X: rows in 3 groups, each row roughly a mix of its group's directions (some rows in no group)
X (104 x 10)
[[ 24  32 -26   6  16  50 -29   9  -7  13]
 [-27   3  62  -7   5   5  14  12 -12  32]
 [ 31  19 -24 -11 -48   1  41  -2   3  13]
 [-12 -18  27  35 -10  42   8  36  22   7]
 [ 41  13  -6 -24 -14 -35 -14  16  30  30]
 [-34  -7  -6  10  26  36  -1 -32 -15 -40]
 [-57 -18  -9  -5 -19 -45   3   6  -1   6]
 [ -4 -41  -6 -54  -3   1   8   4 -31 -21]
 [  2 -20  46 -22   4 -40  34  16  11  -6]
 [  0  11 -13 -75   0  -6   5  13  -2 -10]
 [-24  -7  57   0  20   9  29  30 -13   2]
 [ -5 -14  -2  56 -48  18   4  -9 -12   4]
 [-12  18  42  51  32   7   7 -10 -14   0]
 [  0   5 -30  14  39 -14 -49  26  13   9]
 [ 28 -26  20  30  38  21  21  -1  17 -28]
 [  6  28  37  50   7   6  31  -9  -9  17]
 [-10  23  -2 -42 -42  16  -8   1  41  -2]
 [  7 -12   5  -4  53  19 -18  33  30 -22]
 [-13  -6 -37 -12  24  11 -56  -6 -18  13]
 [-21 -33  -4  24  12   5 -28  33 -45   5]
 [ 10  17 -50  18   8  27  21 -21  25  26]
 [-22   0 -22  -8  28  -2  65  -6   5   8]
 [ 27  16  15  11  38   6 -32  -3   0 -48]
 [ -2 -15  25  49  46 -11  -2   2 -17  20]
 [-14 -39  10  -1   2 -35  50 -15  -2  21]
 [-44 -14 -18 -26 -12  26  35 -12  29   9]
 [  2  14 -14  22 -14  10  39 -58   9   8]
 [ 25  14  11 -20  28 -13  29  32  -4  44]
 [-20  28  13 -36  -2 -19  43  -8 -28 -22]
 [-12 -19   1 -20 -10 -14  43  -7  -1  56]
 [  4   6  51 -11   4 -33  30 -34 -14   3]
 [-43   2   7  15   4  23 -14  38  -8 -42]
 [ 19  17   7 -30 -13  10  25  22  54  16]
 [-29   7 -13  18 -16  13 -32  41 -40  10]
 [  6  -1 -45   0 -37  28 -21  -3   4  38]
 [  7  32  17  25  -2  -7   4  17  29  55]
 [ -7 -32  15   6 -26 -22 -42  -4 -18 -39]
 [ 28   0 -15   7 -26  -3  11 -55   0 -35]
 [  7  -1  31  23   1 -55  -3  14 -27 -26]
 [ -2 -36  33  21  22 -14  47   3 -17  13]
 [-20  -3 -14 -64 -30  -8 -13  -9   6 -16]
 [-34   0   5 -14 -17  -1  46 -44 -18  13]
 [ 13  21  26   6  -1 -15   0  28  30 -54]
 [ 27  18 -29  -7 -22  19  36  17 -38 -18]
 [-17   1 -16 -20  24  -2 -16  60   9  25]
 [ -6  15  46 -44  -8   1  29 -12  23  16]
 [ -4 -34 -25 -52  -2 -10  31  13 -14  15]
 [-12  31  27  10  -3  20 -20 -32 -48  -6]
 [  4  -9   5 -34  36 -53  20 -13 -11   7]
 [-15  43  18  -8  -9  27  12 -19 -43 -24]
 [-33  16 -36  32 -29  30 -15 -11   3  18]
 [-13  24   3  -4 -55 -17  -1 -37 -14 -23]
 [-12 -15 -49 -31 -23  15  19   7  24 -27]
 [ -9  26 -21 -13  10 -34  -5 -50 -18  28]
 [-47  -7 -17 -18 -41 -37  12  -1   0   9]
 [  2 -17 -24 -23 -21   8  29   0  43  40]
 [  1  15  53  15   9 -11  17  41  -5 -28]
 [  7  -4  50  -5  32  -3  43 -16 -18  -7]
 [ -9  36 -35 -20 -11 -22  30 -33   8  22]
 [-16  27  17 -37  -5 -14 -21  16 -44 -25]
 [-29   0 -25  -9  30  40 -41   0 -21   4]
 [ 38   9 -12   8 -16  40 -41   9  -3 -28]
 [ 50  -6   4  29   2   0   3  -3  36 -39]
 [  6  -5  14  49 -17  42  18 -32  12   2]
 [  3  -1  31 -33   3  19  -3   5  60  12]
 [-12  -4  37  -2  -1  -8  45  29  31  26]
 [-13  -7   8  20 -36  25  11  40  42  11]
 [ -3   3  20  36  33   5  -4  40 -25  33]
 [ -8 -10  -2  -4 -29   8 -25 -28  60 -10]
 [ -6  12 -26 -47  25 -34 -19 -15   0 -26]
 [ 35 -14  25  14  21 -45  13 -17 -26  16]
 [ 34 -10  21 -10 -13  25   9  33  10 -48]
 [-13  17   9 -17 -37 -18  43  19  36  10]
 [ 14 -32  25 -13  50  -6  11  39   2  -2]
 [-31 -30 -12   4 -27   9  47   3  34  -4]
 [ 14  -2 -32 -13 -42   4 -14  10  47  22]
 [ -2  -5  -4  -7  31   3  36  39  32  35]
 [  1 -15  27   8 -19 -40  42   9 -17  33]
 [ 15  17 -17  28 -50  28 -14 -12  31   6]
 [-17 -38 -12  50  -8   4  -5 -14  28  27]
 [  8 -20   2  12 -26   3  59 -31  19   8]
 [  4   8 -11 -28  -9 -41 -30  12 -16  46]
 [ 30 -12 -19  14  -2  23   0  52  12  34]
 [ -7  23   2  16 -26  39 -20 -22 -34 -33]
 [ 36   3 -25  -3 -17 -30 -38   3  -6  39]
 [-34   8  24  50 -13  23 -21  13 -22   7]
 [-27   6 -20 -29  -2  34 -12   4 -15  52]
 [-18  -2  37   6  -5 -28  30 -47 -23   3]
 [ 34  28 -28  16 -37   7  32 -21  15 -11]
 [ 12  -6  19  38 -37 -26  34 -11  -1 -30]
 [  0  14  24   1  42 -35  19   6 -27  35]
 [-32 -27   9 -20  25   0  51 -21  16   2]
 [ 39   8  13   9  48  -2  22  15  28  23]
 [-15 -15 -21  22  -1  -3 -10 -24 -44 -47]
 [ -2  19   2  -3 -21  34 -25  31  48  16]
 [-22  44   7  38 -30 -15  -8 -11   4  31]
 [  2  19  -6  20 -10  38 -19  55   9  17]
 [-35  -3 -18  -9 -19  -3  20 -46  15 -38]
 [-22 -28  19  25 -14 -42  20  26 -28   8]
 [ 24  13  18  -3  21 -31  26 -18  36  36]
 [  7   1  18  35  22  29 -10  49   7  27]
 [ 19  18 -20 -31  28  37 -31  -3  18  26]
 [  2   3   9 -20  43  27  26  49  -7  -6]
 [-31  22  22  11   2  -7 -13   6 -21 -58]]
one row of each group, then the others: which group is each in?
[ 20 -15  -3 -38  34 -26  19  26 -16  31] : E
[-27 -10  24  25  -3  -4  36 -16 -10 -50] : Z
[  3  16 -42 -18  30  34 -16  32 -17 -13] : S

[ 10  23  25 -23 -18  12  42  -2   3  46] : Z
[-16 -10   1  49  22   1 -21  22 -44   5] : E
[  6 -46 -44 -10 -11   2 -19  29 -27  -4] : E
[-10  -5  13  21  25  48  43  -5 -17 -19] : S
[ 15  20   0  31 -33  -1 -17  -4   6 -56] : Z
[  8  -3 -26 -35 -20 -18  21 -40 -14 -36] : E
[-25  -7  13  -5  21 -56 -14 -36  -3  17] : E
[-42 -12  -1  -5  -2  37  45 -27   8 -11] : Z
[ -6 -17   8 -11  23  25  -7  59 -13 -28] : S
[ 29  13  10   7  -4 -33  11 -54  -4 -30] : Z
[  6 -40 -19 -11  17   3  31  -7  51  12] : Z
